One turn moves each row of this set onto another row. After a few examples, where does it send each row asked below?
nule: [-38  48 -48 -43   1  21   9  33  28  25  -3 -19   9  11  11   0  25 -24
  -6   7 -16 -30  13  -8  17]
bufop: [-18 -16 -36 -24  -7  11 -20  -9  -7  -6  -9   9  15 -27   8   9  25  28
  -7   5 -56 -10  17  40   8]
Sapuv: [ -3  67 -40 -31  -1  20 -10  -2 -19 -18 -17 -10 -20   4 -42  -6  28   9
 -21  35 -17  14   4  17  -1]
pegiv: [-29 -16 -18 -20   6  11 -14   4  -9 -25 -40   1 -24  -3  -6   2  22   2
 -21 -46 -31 -16  17  16  43]
guz: [ 31 -10 -40 -35  13  23  -5 -15 -22  -8   4 -16  -4 -27  34  16   8 -10
 -23   1 -29 -17   5  17  -2]
vivu: [  7  36 -40 -45 -26  37 -14 -45  -1 -34  -8  10 -10   5 -37  13   5  -4
 -41  -1   8 -33  -7  12  16]
Pigi: [-34  -4 -51 -39 -21 -13  -8  -7   4   7  -1  17  20  -7  22   9  -8  17
  12 -27   3  13 -18  18  -6]
simes: [-35  31 -44 -35  15  -8 -11   9   6 -13   7  40 -14  11 -29   3   4 -21
 -45  26 -37  -4 -12  -5 -13]
Godor: [-34  14 -46 -40  -5  38 -14  20 -28  -2   5 -52  -9  24 -14  -3  -3  34
 -25   1   9 -19  -3  10  -9]
mozit: [-41 -12  -3 -32 -19  10  15 -18   9  -4  -6  -6  -6  19  32   9   5  -6
  -4 -18  -2  19 -32  13   1]
Zapon: [-24  15 -67  -2  -8  38  -5 -16  21 -12  11  -8   1  38  -6  16  25 -34
  -9  17  17 -32   1  35 -18]
zemu: [-27  64 -38 -19  -8  39 -17 -22 -22  -2   4 -54 -17   3   0   7  24   4
 -23 -11  -6  13  11  14  -6]
Gaku: [-31 -20  -8 -53 -27  13  -6 -13  17 -15  16  -1   8   3   0   5  -5  -2
 -13 -38   5  22  21  20 -14]
Rede: [-17  31 -60 -26 -30  11 -14 -17  28 -40 -39 -14   9  14 -14  19   9  32
 -49  -6   1  -7 -21   5 -12]
nalon: [-16  55 -34 -43 -12  40  12  -8  -7   5  -8 -12 -11   4 -28   9  41  -1
  -4   9 -23 -54  29   4   0]
vef: [-39 -34 -46 -37 -15  16  -7 -12  -6   9 -22  20 -13  25   5  11  -2   6
 -20 -20  14  24   9  11   3]
Guviz: [ -8  53 -40 -30  28 -29 -20 -11 -11 -16  -8 -14   8  33 -14   8   3 -33
 -25 -21  12  -1   7  21  -8]
zapo: [  8 -15 -56 -33  23  20 -19   4   6 -22   8   0  -6 -14  30  25  38 -31
 -24 -27 -29 -16   8  -1  -6]
guniz: [-21 -22 -33 -25  14  18 -23 -15  34 -30  12 -21  12 -16   0  -3  43  18
 -16 -25 -40   2   0  16   6]
fel: [-11  46 -37 -30   7  -1 -19   5 -14 -23 -29 -22  15  20 -14   6 -21 -47
  -8   5  -2   4  13  13 -27]
Nudo: [ -2  16 -29   2  -1   9 -24  14  -3   3 -13   7 -22 -14  29 -26  23 -19
 -34 -32 -12 -10  15  42  24]
Geri: [ -2  41 -57 -47   9  31   6  -7  19 -18   5  -1  -6  11 -43  -6  41   0
 -10  18  -9 -41 -19 -12   3]
Sibep: [-54  20 -23 -37 -11   1 -12  20 -11 -30   7  16 -11  31 -16  22  16   0
 -29 -17 -23 -46 -30  11 -20]
boliv: [-23  18 -45  -3   1  18  20 -32  16   9   5 -10  -4  26  -5  -1  -7 -23
 -24  15   0 -55  11  29 -21]
Nabuz: [  8  -1 -33  -3  -5  29 -28  19  15 -33 -14   6 -16 -22  12 -37   7 -30
 -31  -7 -13   5 -15  24   9]
Gupuf: [-33  73 -34 -22  18   0   2   3  12 -13 -18  -8 -26   8 -33 -11  41  -9
 -29  -5 -35  -5   8 -11  -9]
Lovuz: [-32  33 -17 -45 -18  -5   9  31  28   5 -12 -18  14  33   6  17  21  17
 -44  16 -20  -8  31  29   0]
bazon: [-11 -17 -22 -29   7  16  -8  24  -7 -30 -22 -17  -6  -4   4  -7  18   4
   2   3 -24   8 -27  24  50]

boliv moves to fel
pegiv moves to bufop
Now find these:
Nudo moves to guz
Pigi moves to mozit
nule moves to zemu
Sibep moves to Lovuz
nalon moves to Sapuv

One turn moves each row of this set onto another row. After a few examples, where does it send each row asked below?
Mudif: [-29 -39 -18  -6  22  14  21  19  42  11 -54   6  -8 -33 -33 -10  -7  -2]
bofa: [-20 -16 -55 -22  44  -8 -18  24  38   3  -8  19 -34  -4 -50 -13   1  -4]
fati: [  1 -29 -44 -18  57 -10  10   3  40   7 -17  28 -25  -5 -59 -33  -6  -7]
Big: [-19 -22 -61  13  19  -8 -15 -11  20  -2 -55   4 -35 -29 -12 -34   6 -16]
Poton: [-36  23 -43  21  25 -20  28   9  20 -18 -51 -22  -9  -4 -18 -22  39  -9]
tib: [-21   5   8  29   8  17  10  -8  44   2 -34  11 -37 -20 -22 -48   3  -4]
Mogeb: [-42 -13 -10   0  25  31   5  28  42  -1 -38   1 -30 -34 -23 -28 -15  -7]
Pubi: [  6  10 -21  -8  43 -33  19 -20  26   9  20  22 -25 -38 -39 -24   4 -48]
tele: [-27 -29   1  -4  33  12   4  20  54  14 -31  -5 -20 -46 -58  -4  -8 -15]
dol: [  0  34 -19 -14  43   6  24  24  26   7 -19 -26 -20 -15  -6 -64   9 -33]
butal: [ -8  29 -31   1  49  -9  37  10  20   9 -27 -16 -15 -16 -25 -82  12 -34]
Kevem: [-65   3  -1 -13  37  -2  36  -4  23 -27 -23   8   5 -12 -31 -12   4 -14]
Zibar: [-18  18 -27 -24  41 -15  16  11   6  10 -16 -29  -5 -50 -35 -11   1 -74]
deg: [  3 -10 -27  11  38 -37  25 -36  16   7 -19  17 -24 -51 -40 -27   3 -53]
rez: [ -7   0 -47 -25  27   2   5 -13  35  -8 -33 -27 -21  -4 -76 -18  42 -56]
vena: [ -5  11 -30  -4  53  23   0 -11  44 -24 -13 -17  17   7 -61 -31   9 -13]
Serov: [-36  24 -43  16  10 -18  19   1  24  -8 -46  -7  -2  -1 -17 -36  48  -3]
vimez: [-67 -11 -25  -6  42  -5  25 -15  27 -28 -35  -4  21 -29 -40 -26   6 -14]
garev: [ 18 -11  -7   1  20 -15  32 -11  54   9 -34  13 -34 -20 -64  -6  40 -23]
vubif: [-50  -3 -28   2  57  -5  29  -6  24 -30 -26 -14  29 -21 -31 -15   0 -10]
mosa: [-16  12 -27 -19  25 -14  44   5   8  27 -27 -22   5 -35 -49 -18   9 -67]
beme: [-14  23 -23 -11  27   0 -10  -2  35 -18 -30 -27 -26 -18 -72  -2  43 -51]
Sim: [-13  14 -25 -11  39  -2  50   2   2  13 -28 -30  -2 -25 -48 -18  -3 -69]
Kopa: [-15  10 -25  -8  46  25  -7  -8  42  -7 -15  -3  22  -2 -74 -39   4 -15]
dola: [-16  -9 -26   4  27 -34  27 -29  14  13  -1  20 -30 -36  -5 -37  -9 -38]
reg: [  4  26   2  20   5   6  16 -16  41  -5 -19  -2 -45 -40 -19 -42  24 -37]
bub: [ -8 -14  -3 -23  30 -10  33  15  62   0 -10   5 -33 -29 -58   9  31 -24]
pif: [-38   5 -46  16   8  -8 -14 -12   7  -5 -25  11 -36 -38  -2 -25  -6 -36]
kud: [-37  22 -44 -13  13 -18  17   6  17 -14 -32  -2 -21  11   1 -24  38 -13]
buge: [ 12  -7  -4  -9   7 -18  36  -1  54  19 -20  -9 -41 -32 -25 -11  38 -30]
zeli: [-22  23 -14  -5  58  11 -14  -6  30 -24  -3   7  -4   6 -72 -34   0 -18]
Kuloz: [-45 -20 -47  13  22 -15 -29 -12  24  -5 -32  14 -42 -20 -39 -16   1 -14]
fipit: [ 11   8  -3  33  17  14  11 -11  34   9 -44  -1 -23 -46 -20 -52   1 -26]
madi: [ -6   5 -45 -16  26   4  14 -18  28 -17 -28 -32 -13   3 -68   1  35 -56]
nor: [ 13 -18 -45 -20  51 -20 -13   3  42  23   3   4 -36 -22 -51 -30   2 -28]
Zab: [ -2  37 -35  14  48  -4  34  13  11   3 -30 -26 -19  -1 -30 -65   8 -31]

bofa moves to bub
fati moves to garev
Serov moves to vimez
Now find these:
Kuloz moves to tele
Kevem moves to zeli
Sim moves to Zab

